One turn or mirror swaps these rows in pairs. Which row does each one swap with?
The rows were stretched afterwards, more along some directions than others.
feleg: [-2.66 -1.90  0.69 -0.98  0.74  3.52 -0.78 -0.32 -1.33  1.18  1.95 -1.64
  0.54 -1.29 -1.92 -1.71  2.64 -2.16  0.52  0.66  2.98]
vepaf: [-0.66  0.12  0.13  0.58  1.44  1.68  0.10 -0.40 -1.11  3.24  2.18  0.65
 -0.16  0.58  1.27  0.05 -0.63  0.24  2.27 -1.47  2.18]
Toki: [-2.69 -1.41 -2.53  2.03 -1.42  1.02 -1.13 -0.07 -1.69  1.18  1.89 -1.61
 -3.29  0.81 -2.18 -0.98  2.00 -2.02 -1.00  0.71  0.21]
bub: [-1.71 -1.90  0.65 -0.85  0.84  1.78 -0.88  1.74 -0.56  2.88  1.59  0.00
 -3.03  2.80 -0.28  0.82  0.72  0.34  0.51  0.50  2.87]
bef: [-2.79 -1.82 -1.61 -0.34  0.12  1.43 -0.91  0.32 -1.60  0.07  2.48 -1.97
 -3.98  1.13 -0.49 -1.83  1.44 -2.88  0.38  0.10 -0.30]
dad: [-1.06  0.97 -1.58 -1.34  0.68  0.89 -1.41  0.84 -0.46 -0.82  4.50 -2.66
 -2.30  1.93 -2.75  0.56  1.45 -0.78  0.25  0.17 -3.62]
Nibep: [-0.74 -3.84 -0.46 -0.84  2.71  1.56 -1.23  1.02  1.18  3.25  0.73 -2.12
 -1.54 -1.16 -0.44 -1.27  0.91 -4.24 -1.77 -0.14  2.17]
Neke: [-0.79 -1.10 -1.51  1.45  2.21  3.48 -0.27  2.27 -0.84  1.61  2.98 -2.24
 -1.06 -0.01 -1.84 -1.20  2.41 -1.74  0.79  1.18 -1.58]
Lal: [-1.67 -2.03 -0.23  0.58  1.74  1.44 -1.40  0.59  2.03  3.54  1.19 -1.69
 -1.22  0.26 -0.61  0.25  1.83 -1.60 -0.92  0.53  2.94]
rim: [-1.36 -1.20 -3.89  1.11  0.82 -0.53  1.46 -0.59 -2.30  1.07 -0.63  0.33
 -0.95  0.54 -1.02  2.40  1.01 -0.23  0.16 -0.21 -2.06]
Patu: [-0.89 -0.53 -1.35 -1.74  1.56  1.45 -0.05  2.60  0.97  1.62 -0.96 -1.62
 -1.03 -1.11 -3.61 -1.02  0.34 -2.35 -1.56  0.12  1.32]
bulev: [ 0.13 -1.00 -2.25 -1.89  0.06 -2.45 -0.96 -0.39 -0.12 -0.50 -1.47 -1.32
 -0.14 -0.80 -2.09 -0.43  0.09  0.72 -0.93  1.39 -1.65]
nek: [-1.73 -3.00 -2.11  1.39  2.18  3.14 -2.32  1.18 -1.16  1.29  2.72 -1.71
 -3.22  2.67 -2.49 -0.70  2.67 -3.45  1.34  0.67  2.06]
Zepe: [-3.55 -2.09 -2.31 -0.61  1.48  1.43 -2.06 -2.00 -2.46  0.35  3.68 -2.00
 -0.93  1.71 -1.87  0.39  1.44 -0.70  1.55 -1.04  1.38]
Pib: [-2.43 -2.03  0.20  2.49  0.42  3.66 -0.35  3.25 -0.61  3.12  0.86  0.53
 -1.16  1.11 -1.91 -2.12  1.49 -0.31  0.25  1.42  2.86]
Lus: [-2.88 -2.38 -1.41  2.57  0.08  4.22 -1.70  0.05 -2.72  1.32  3.75 -2.38
 -2.64  0.38 -0.97 -1.95  1.96 -1.65  2.34  0.73  1.02]
gatig: [-0.86 -0.49 -2.12 -1.28  0.26 -1.12  0.48 -0.92 -1.02  1.15 -1.84  0.32
  0.71 -0.72 -1.71  0.25 -0.38 -1.52 -0.53 -1.16 -1.67]
Runo: [-2.12 -2.15 -2.43 -1.10  1.11  2.55 -1.81 -1.33 -1.75  2.81  5.55 -3.19
 -2.91  1.00 -1.65  0.74  1.11 -1.90  1.52 -1.44 -1.02]
godoz: [-1.83 -0.15 -0.45 -0.57  0.00 -1.05 -3.91 -0.61  1.87  3.58 -0.25 -1.50
 -0.64  0.72 -1.24 -0.69 -0.09 -0.25 -1.00  1.33  1.97]
mafek: [-2.12 -1.78  0.35 -2.31  2.93 -0.35  0.73  1.85  0.21 -0.28  0.88  0.24
  1.71 -0.82 -0.30  2.25  1.02  2.28 -0.03 -1.30  1.51]
Lan: [-2.66 -1.47  1.21  0.43  0.92  1.87 -1.92 -0.51  1.61  4.30  1.34 -0.38
 -0.66  0.08  0.38 -0.03  0.04 -1.93  0.58 -1.19  3.07]
vusa: [-1.89  0.17 -2.74 -0.56  1.22 -1.94 -0.71 -1.72 -1.32  0.76 -1.06  0.96
  0.14 -0.78 -4.28  1.37  1.27  1.13 -0.72  1.57 -0.93]
Lol: [-0.41 -1.07 -1.50 -0.67  2.67 -0.20 -0.94 -1.91 -0.62  2.04  0.13 -1.28
 -1.41 -0.13 -2.84  1.14  0.39 -1.49  0.45 -1.23  1.05]
rapo: [-2.07 -2.82  1.40  0.92  1.29 -1.50 -3.15  0.84  1.51  3.03  0.73 -0.67
 -1.49 -1.31 -1.90 -0.51  1.25 -0.54 -1.70  1.32  1.62]
votu: [-0.57 -1.40  0.44  0.05  0.45  2.63 -4.16 -1.14  0.69  4.07  2.90 -2.08
 -1.88  1.42 -1.37 -2.73  0.90 -1.05 -0.28  1.91  2.62]
lasi: [-2.18 -3.31  1.86  1.22  1.76  1.36 -0.41  0.05  0.26  4.34  1.65  0.49
 -1.03 -1.51 -0.24 -0.06  1.65 -1.92  0.12 -0.94  2.81]
mavu: [-0.96 -1.33 -0.69  0.96  2.26  1.63 -0.76  0.83  1.44  2.60  2.12 -2.09
 -1.82 -0.35 -0.47  1.48  2.53 -2.14 -0.67  0.44  1.08]
rus: [-1.95 -1.58  0.70  0.39  0.85 -0.59 -1.30  2.36  1.56  1.74 -1.84  1.19
 -0.89 -0.12  0.41 -3.05  0.38 -0.02 -0.17  2.42  1.50]
tivut: [-2.12 -1.78 -1.78 -1.21  1.63  1.70 -1.07  0.80 -0.38 -0.38  3.63 -3.46
 -0.64 -0.32 -1.09  0.17  1.47 -1.39  0.78  0.46 -2.45]
nedog: [-1.08 -1.45 -1.01 -2.22  0.50 -0.40 -0.34  1.04 -1.94  0.82 -0.95  0.05
  0.39 -1.72 -2.69 -0.82  2.06  0.25 -0.64  0.76  0.76]
kal: [-1.27 -0.82 -0.70  2.91  1.28  3.76  0.36 -1.61 -1.37  1.16  4.82 -1.05
 -2.06  0.63 -1.46 -0.13  3.97 -2.43  1.46  0.81  0.21]
lami: [-2.39 -1.65 -2.17  0.50  1.54 -0.64 -0.06 -0.69 -0.34  0.23  0.85 -1.64
  1.19 -3.13 -2.39  0.82  1.01 -0.84 -0.26 -0.87 -1.39]
maf: [-0.97 -0.25  0.28  0.32  0.53  2.34 -0.76  2.79 -0.27  3.48  1.79 -0.98
 -1.64 -0.42  0.65 -1.87  0.16 -0.75  0.38 -0.02  0.25]
papus: [-2.27 -0.73 -2.41  0.79  2.16  1.12  2.06  1.63 -0.53  0.09  2.58 -1.49
 -1.73 -0.10 -0.65  2.78  1.90 -1.30 -0.35 -1.49 -0.70]
Nagel: [-2.64  0.06 -0.60  0.85  0.76  3.05  0.35  2.95 -0.68  0.77  2.60 -1.98
 -0.34 -0.96 -3.36  1.50  2.30 -0.01 -0.83  0.09 -2.20]
tinav: [-1.60 -2.32 -0.26  1.44  0.78  2.13 -0.68  3.66  0.25  2.63 -0.68  0.26
 -1.35  1.71 -0.55 -1.63  1.37  0.75  0.23  2.32  2.48]
zepu: [-0.94 -1.61 -1.15  3.61 -0.64  2.88 -1.42  0.82 -1.41  3.52  0.25 -0.21
 -2.50  1.47 -2.75 -1.61  2.20 -2.06 -0.70  2.39  1.36]
nezip: [-1.81 -2.58  0.10 -1.00  1.21  4.98  0.32  4.41 -1.52  2.23  1.29 -1.26
 -1.31  0.22  0.59 -2.36  0.44 -2.37  0.12 -1.23  4.08]
Lida: [-0.95 -1.05 -2.53  0.67  0.77 -1.06 -2.05  1.45 -1.02 -1.11  1.46 -1.57
 -2.25  1.52 -3.35 -1.85  0.32 -0.15  0.61  0.28 -1.13]
rogil: [-1.55 -2.69  0.74 -0.36  2.12  1.05 -0.37  4.14  0.93  2.26  1.27 -2.18
 -2.50 -0.97 -0.06  1.11  1.21 -2.74 -0.80 -1.87  2.16]
nuvem: [-2.46 -0.40 -2.97  1.51 -0.72  0.69 -2.72 -2.14 -1.93  0.19  5.05 -1.59
 -2.69  2.14 -3.18  1.99  1.94 -0.44  1.45 -0.34 -0.82]
bul: [-0.62 -0.09 -2.51 -0.97  0.83 -0.23  0.11 -1.88 -1.76  2.31 -1.03 -0.03
 -0.17 -0.89 -2.71  0.97 -0.05 -0.67  0.50 -1.25 -0.31]
kaneg: [-2.68 -2.19 -3.03  0.90  0.32 -0.63 -2.47  0.21 -1.66 -0.46  2.87 -1.89
 -3.55  1.14 -2.97 -0.87  1.71 -1.16  0.64  0.31 -1.49]
vene: [-2.39 -2.37  1.40  1.00  1.41  5.30  0.50  2.12 -0.52  2.33  4.12 -2.66
 -1.62 -1.59 -2.14  0.07  3.46 -2.80  0.26 -0.86  2.48]
firu: [-0.89 -0.16  0.60 -1.48  1.72  0.86  0.14 -1.80 -1.05  1.19  0.91  0.48
 -0.03  0.05 -3.33  0.90  2.58 -1.04 -0.01  0.30  1.01]
Gef: [ 0.04 -1.93 -0.14  1.49  1.66  2.21 -0.81  1.32 -0.33  5.21 -0.62  0.51
 -2.08  0.84 -0.77 -4.21 -0.29 -3.03  0.45  1.07  3.07]
kesam: [ 0.06  0.08 -1.02 -1.43  1.30 -2.99 -2.09 -1.04  1.48  2.27 -0.96  0.49
  0.48  0.68 -2.01  0.16  0.72 -0.38 -2.13  1.22  1.10]
nad: [-1.90 -2.71 -0.10  0.56  1.25 -2.02 -0.59  0.10  0.44  1.40 -1.29  2.02
 -0.67  1.56  0.36 -0.17  0.53  1.61  1.40  1.74  2.31]

Swapped with rus: Lan
Swapped with lami: Lus
Swapped with nek: Patu
Swapped with gatig: bef
Swapped with votu: mafek
Swapped with dad: firu
Swapped with Toki: rim
Swapped with Gef: rogil
Swapped with godoz: nad
Swapped with bulev: Zepe

